Turns, then the turns between two rows, first turn first; the first pair answered
L:
[  2   9   6 -11   1  10   1  -7   2] |-> [ 4  9  3 -7  3  9 -3 -5 13]
[ -9 -11  -2 -10  -5   4   4  -6   6] |-> [ -7  -9  -3 -11  -5   5   4  -7   8]
[ 8  4 -2  0 -1 11  7  7  3] |-> [ 8  2 -3  3  0  9  6 10  8]
D:
[ -4 -21   5   4  24  -9  -4  10  15] |-> [  2 -19  -3  16   5 -20 -12  15   4]
[ -2  -3  -9  -8 -14   5   2  -6   5] |-> [ -2  -4  -8  -9 -11   7   4  -7   7]
[ -4   1   4  -9  -2   8   1 -10  -7] |-> [-8 -5  4 -9  2  4  1 -9 -6]
[  3   8  -6 -13   0   4  -2 -11   6] |-> [ -4   0  -5 -13   6   0  -2 -11   9]
T:
[ -7 -12 -13   2 -14  -4  -8   1  -6] |-> [  4   0  -9   5 -15   1  -1  10 -16]
[ 7 12  2 -9  3  8  0 -1 15] |-> [ -2   2  -1 -13   1   4  -6  -9  16]
[-2  0  1 -5  7  0  9 -1 14] |-> [ -9  -5   0 -10   1   0   7  -8   6]
W:
[ -3  -7  -5   3 -13  -9  -7  -2 -20] |-> [18 14 -3  7 -9  4 -6  7  4]
[-2  9 -3 10  3 -4 -6 -2  3] |-> [-5  7  0  4  9  1 -2 -6  6]
[ -2  -3   4  17   7 -11  -9  12   5] |-> [-2  1  8 10 16 -2 -5  8 14]
[ 6  0 10 -5 -5  0 -2 -6 -4] |-> [ 7  0  8 -3 -7 -1 -4 -3 -5]
J:
[  1  -1   4   7   3  -7   8  11 -17] |-> [  3   7   2 -14   1  12  -2 -12   7]
[-5 -2  0 -5 -3 13  1 -4  2] |-> [-7 -7 -3  4 -7  2  1  2 -8]
[ -9 -11   4   0  -2  -7   8   2 -28] |-> [ -4   1   8 -21   5  17   8 -15  -5]
[  3  -1 -13   0 -14  -2 -16  -6  -1] |-> [ 10   6   2   6   8   1   9  14 -13]
Pairs:
(2 to 4 turns a pair)
[-21 -12  -7   0  -5  -1   1  -9 -10] |-> [ -1   4 -15  12 -19  -1  -9  -1   1]
J J D W
[-12 -12   1  -3   7  -4   8  -4  -4] |-> [ 0 -2 -7  0 -1 -1 -5 -4 19]
D W J T
[14 13  3  3 -8  2 -1 -1  4] |-> [10 11  8 -2  5  7  7 -1  7]
J J D
[-14  -9   2  -1   6  -1   5  -1   7] |-> [  0   5  -7   2 -16   1  -6  -1   5]
W D J J
[ 6 10 -5  7 10 15 -8 -4 26] |-> [  7   9 -12   8  -4  11 -17  -8  22]
D T W W
[ 3  4 -2 -4  6 10 -6 -6 22] |-> [-16 -18  -1   2  11  -6   0  -3   0]
D J J W
[ 4 -6 -3  9 10 -1  6  6 22] |-> [ -9 -17   3  -2  14  -1  15  -1   4]
D T J T
[  0   8   1 -10 -10   8   3  -8 -13] |-> [ -8 -10   1   9   6 -12   5   8  -8]
T T T J
[  0   3  -3  -9   3   9 -11 -10  27] |-> [ -1   0  -8  -2  -2   4 -15  -7  28]
D D D W
[ 5  5  0  7 10  4  7 13 22] |-> [ 8  7 -2 17 -2 -3  8 21  1]
J T W J
[ -1   0  -4   4 -16  -5  -4  -1 -18] |-> [-10  -4   9 -12   6   8   9  -8 -11]
W W D T
[ 7  0 -5  4 21  9  4  8 29] |-> [  4 -10 -17  19   2 -10 -11  12  21]
D J D
[  1   9  11 -14  10  11   0 -16  17] |-> [  3   1   3  14 -13 -19  -4   3 -22]
J T
[ -8 -16   5   3  20  -5  11   5 -13] |-> [17 14  4 -8  8 19  6 -1  6]
J T T L
[  3 -11 -15  24  -3 -18 -10  15   3] |-> [ 10   0 -19  18 -11  -9 -17   9  15]
D T
[ 4  7  3 -8  3  8 10 -3 -7] |-> [ -1  -3 -10  -4  -5  -1  -7 -10   8]
W T D J
[  4   1  -4   3 -17  -5  -7   2 -19] |-> [ -9 -15  -7   8  -2 -14 -10   3   1]
T W T J
[ 17  16  -6   5 -19  -7  -9   8  -4] |-> [ 17  20  -7  -1 -18  -1 -11   2   2]
J J
[  1   7   4 -18  -4  14   4 -13  -1] |-> [  7  12   7  -6  -4   7  12   3 -18]
D W D J
